One turning vector, and how many steps it has turned
The counts run from 0 to 303.
[  8  17  -2  22   7   3 -42  24  21   0 -24 -15   1 -12  -5  35  11  20
  24  33  20  52  12  -5   0   1  -5  -5  -3  30 -18  20 -12  -7  -2  10
  14  -7 -23  11 -13 -18 -10   7  -9  -5  21  54  -8 -17  -1 -15  13  12] | 171
[ -5  -5   3  21  -6  16   5  48  -2  24   2   1  -4  -8  11   2 -10  12
 -28  -8  16 -21  14  36  12   6 -53   1  -1  16  25 -32 -12  28 -10 -21
  30  14  -8   1  -7  -4  14   5 -14 -36  43  -8  12   6 -17 -14  15 -14] | 15
[ 16  17  -1   0   1   9 -48 -42  -4 -26  -2   5   0  37 -20  15   5 -17
  25   3  14  38  14  19 -19  -6 -28  -2  22  21   0   6   3   5 -17  -4
   6   2  11  27  -3  35  21 -20   7   4   2  42 -33   4 -19 -22  23   4] | 280
[-16 -17  19   2  19   2 -16 -14  18 -10  -7 -25 -18  24 -19  -9  11  10
 -49 -18  24 -47  22  27  -2  38  21  -5  -9  25   7   8   1   6   0  39
 -26 -11  15   1  12 -23 -10  -1 -13  17  12   6  30  -5  18  22 -30  10] | 73
[ 17  -8 -15  23  21   1   2 -12  12 -21  -6 -23  -9  22 -10   2  28   3
  -3  11  -5  32 -20  -6  -2 -22  28 -17   2  18 -16 -36   0 -10  15  34
  18 -56  20  27 -15 -18 -35  -2  -5  21  -9  16  12  -9 -32  15  12   0] | 80
[  9  41  10  -1 -12  -3  10  -9  15 -13 -17   9  10   1 -10  10 -19  14
 -14  29  -6  19  11  57  -1  11  -6   9  13  -5   3  10  -3  -6 -31 -41
  -3  15 -12 -16  -2  24  46   1   9 -16  28  14  -4   4  -8 -36  32  25] | 4
[  8  -6   4  21   5   5   3  -9  21  20   0 -17  -5   5  10   1 -16 -15
   4 -12 -14  -2  19  17   1 -11  24 -26  27  12 -40  20   9 -33  -4  26
 -13 -35 -37  -1  18  12   0 -29   5  -3  14  -9  -3  54  31 -10  23  11] | 222
[-19 -37  24  17  11   6   9 -12  10  27  18  21 -14  34 -29  -9  -3   9
 -24 -26  13 -23 -15   9  -1  23 -15  15  16  38  39   6  11  22  -1  -7
 -18  -8 -18  12 -14 -14   1  -1  29  -4   3 -13   1  -5  42  16  -1  -5] | 228
[  0   8  -8  22  -7  25 -14  38   8  18 -12  19   2   9 -15   9   8   7
  15   4 -10  42  -3   3   1 -25 -50  -7  20  12  12 -15 -11  -4   6 -27
  37 -18   1  27 -24  11  -5  13  -1 -17  36  35 -19  -5  -6 -23  31  -6] | 7
[ 13 -18  -7  11  -3  13  11 -16 -33   8  17   5  -7  39   4 -10  14   4
   4 -18   3  11 -35  10 -19 -49 -18 -10  40 -14  16 -46   3   5  15   3
  31 -23  10  41  17  10  -8 -12  12   2 -10 -15 -23  11 -38   1  -7  -4] | 260
[  7 -11  -2  20 -11  -4  14  27  37  -6  -8 -12   2 -16 -10   6  11  27
   3  45 -10  21 -12   5   2  27  41 -16 -33 -16  -2 -18 -24   4   0 -15
  10 -27 -10 -32 -19 -44 -16  16   1  16  -4 -19  47 -12  12  -6   5   8] | 193
[  2  20   8   7  -5  14 -16  29   3  37  -6  -7   3  -3  20  12 -18   6
  -9  -6  16  -3  14  38 -12  -7 -43  -3  22   3  16  18  -2   0 -26  -9
   4  15 -39   6  12  18  33 -15   1 -34  51  -2 -13  22  -7 -33   6  28] | 168
[ -8  -6  -2   9  -7  16 -23   5 -23  11  -3  38 -18  32 -14 -14   4 -13
   3  -3 -12   4  -2  11 -14   8 -58 -25 -16  -4  45  -7 -14  36  -3  13
   5  22  37   6 -15  16  24  22   8  -9  11 -30   6  17  16 -16  13   0] | 300
[-12 -19   9  -4 -21  21  -5  47  23   7  -4  20 -15  -8 -39   0  11  16
  -2   4 -17   9   4  15 -17  28  -8 -17 -17 -10  24  10 -18  -2  -1  -6
  11   5   3 -16 -12 -24  -5  40   2  14  44  16  25  -1  45 -10  -5 -12] | 11
[-14 -11   0  32   3   4 -41   7  -4  37 -22 -15   4  22  26   3  -3   7
   9   2  17  -5  12 -19   1   8 -14 -22  -6  26   0   0 -17  55   9  13
  -6   7 -17  10  -8 -14  11  -8 -19 -27 -15 -65  15  14  20 -17 -18  16] | 37
[ 10 -33   2   3 -12  18   2  -8 -29   7  29  -1  -4  18 -12   4   4  28
   4 -19  33   4 -21  24 -24 -26 -24   6  29  11  15 -29   1  10   2 -25
  33  13 -19  30  14   2  -3 -13  17  -7  -2   5 -41  -7 -40  14 -15 -20] | 269
[ 21 -21  -6  15   4  16   4 -13 -11  18  18 -26   1  35  22 -14   1  -8
 -22 -29  19 -27 -15  22 -19 -17 -18 -24  26 -15  16 -34   9   7  -8  15
  11 -32   6  15  31  14   4 -26  10  -2   8 -36  -3  20 -33   0 -10  13] | 87
[ -5  -4 -14  21  -3  17  35  21   2   4 -27  -4  29  18  -7 -15  10  23
 -18   8  10   4  -9  10  20   5 -14  -2  11   9  -3 -66 -16  37  12 -40
  30 -32  -3  10 -10 -16   7   9 -16 -20 -23 -16  21 -19 -24 -12   4  -3] | 197
[  6   2  -7  23  30   9  12  -1  17 -26   6 -19  -4  24 -22  -5  22 -14
  -1   5   2  14 -19   1   4 -14  12 -13   3  17 -13 -18  -5 -36   4  58
  14 -55  22  11  -2 -20 -20  -2  18  40  -8  43   6  -7 -10  19  13  -6] | 243
[ 26  16  -2   8   9   5  17 -37  -2  -6  11 -30   9  40  18  -6 -10  -7
 -23  -8  20 -24 -18  38 -12   7   0  -9  18 -21   7 -13   5  -8 -20   5
  -7 -30   6  -5  25  22  20 -36  21   5  -9 -34   6  19 -31  -8  -2  36] | 86
[ 15 -26   6  -5 -19   7 -14  -2  13  -3  28  36 -23   9 -35   9  20   2
  29   9 -19  39 -20   7 -29  -5   1 -24   0 -18  17  18  -9 -20  -8  -8
  12   3   3  -3 -15   5  -9  23  31  28  27  24 -12   7  25   2  20 -20] | 283
[ 17   4   1  31   5  -1   6  -4  33  24  -2  -8  22   1  11  13 -12   7
  28  12   2  31 -16  -2   6   1  18 -20  13   4 -25  32  -1 -22 -14   6
  -8 -33 -54  -9  -2 -17   4 -21  36  -2  -7  -5  -6  19  29 -12  14  33] | 49
[ 16  12   4  -1   1 -12  17 -53 -15 -17   5 -17  -2  24  26 -14  -7  -3
 -21  -1   7 -12  -8  53 -19 -14   9  -3  17 -19   0 -17   0   2 -15   0
  -8   1   7   6  26  22  23 -25  13  -4 -19 -38   5  19 -43  -6  -6  29] | 258
[  8   5   0   1  -7  16  -1 -31 -18 -21   6  17   3  30 -34  -1   2   1
   8   2   7  36  -4  19  -2 -22 -26  15  31  14   2 -20   5   8  -1 -34
  14   2   9  26  -2  24  14  -9  12  -1   1  45 -36 -13 -25 -10  25 -12] | 279
[-22 -12   9 -26 -31   3   0  11  13   0 -13  34 -13  -9 -33  -5  11  31
 -12  12 -27  19  11  39 -29   5   3  -5   4 -15  19   2  -8  10   0 -40
  -5  25  -1   2 -12  -4  10  44  -9  -4  25  12  14 -13  32 -15  -6  -9] | 2
[ -6 -22   1   4  -3   5  28  36 -27 -12  17  11 -24 -24 -22   2  10  14
  -9  -3  -3 -11  -3  45  -2 -25 -11 -14 -22   1  -3 -36 -18   2   7  35
  38  32   4 -10  10 -27  -4  30 -14  14  10  17  10  13 -18  11   4 -34] | 133
[  4 -35   3 -14 -30  -5  -3 -28   9 -18  26  23 -32  -5 -33  11  18  18
  22  15 -20  39 -18  20 -39 -11  42 -15   6  -9   2   5  -1 -12   8 -28
   0  19 -11   4  -6 -14 -12  20  10  29   1   4  -6  -3  17   8  -6 -16] | 274
[-19 -34   5   8  11  15  42  23  13  13  -2   1  10  12 -43 -13   0  12
  -4 -20 -12   3  -4  14  12 -13  11  -2  34  25 -28 -16   6 -29  12   2
  11 -46 -31  10  17 -22 -17   6   8  11  -2  36  -5   6  35  10  -1 -24] | 224
[ -8  -3 -13   4 -12  15  -9  28 -13  41 -16  20 -11 -14  18   9   4  21
  21   2 -29  36  -5   7 -24 -61 -23 -17  31  -4  -8  -5  -8  -2  13   4
  27   4 -28  36   0   4   2  13 -14 -28  23  -8 -16  19  -5 -24  -3   4] | 160
[ -8 -29   3  18  -2  13 -40  -5   9  38  -6 -13  14  35  11   0  -3   4
   8 -13  35  -9   8 -15  -8  24 -15 -19  12  20   6   6 -12  45   3   0
 -10 -11 -29   4   6  -5   8 -17  -6 -16 -14 -49  -2  11  33  -9 -22  11] | 209
[  5  -5  11  30  13 -15  -8 -28  31  24  -6 -20 -14  -7  26  14 -17  -5
 -11   8 -11  11  17  27   1 -21  26 -10  21  34 -28  14  16 -17  -5  16
 -20 -26 -46  11  -1  -1  -3 -25  -3 -12  24 -16  11  36   9   1  30  18] | 59
[ -3 -29  11  12   4   2  10  13  19  31  -8  -8 -19 -16  11   0  -9   6
 -24 -18 -20   1  18  25  -3 -33  23 -10  33  30 -29  -8  15 -26  16  20
 -11 -27 -39  26   6 -16 -25  -2 -22 -13  35  -4  16  38  18  10  15  -3] | 60
[ -7  21 -17  -3   1   5  34  30 -34 -22 -19  15   6   0 -25  -4  25  10
  19  20 -15  20 -23  14  -5 -29 -11 -16   3 -25 -23 -29 -21  -7  13  29
  27   3  20   5  13 -17   3  32  -4  14 -24  35  -2 -10 -11  -9  -8  -6] | 143
[ -9 -21  -1   9 -18  -1  -8  32  25  10 -14  13 -23 -11 -11   1  15   8
  -5  22 -35  19   3   5  -4  11   6 -29 -23  -7  13 -12 -22  15  13   1
  13  -6  10 -11 -30 -29 -12  41 -26   6  26 -27  43  10  34 -13  16  -4] | 20
[ 10   3   7  17   8  -4 -27 -50 -11 -38   4   1  -8  32 -19  14  -3 -13
   0   7  27  17  19  26  -7   1 -21  18   1  54  -3  -3   7  25 -13  -6
   2  16   8  12 -15  18  16 -15   3  -7 -16  27 -24  -3 -25  -5  36  -4] | 117
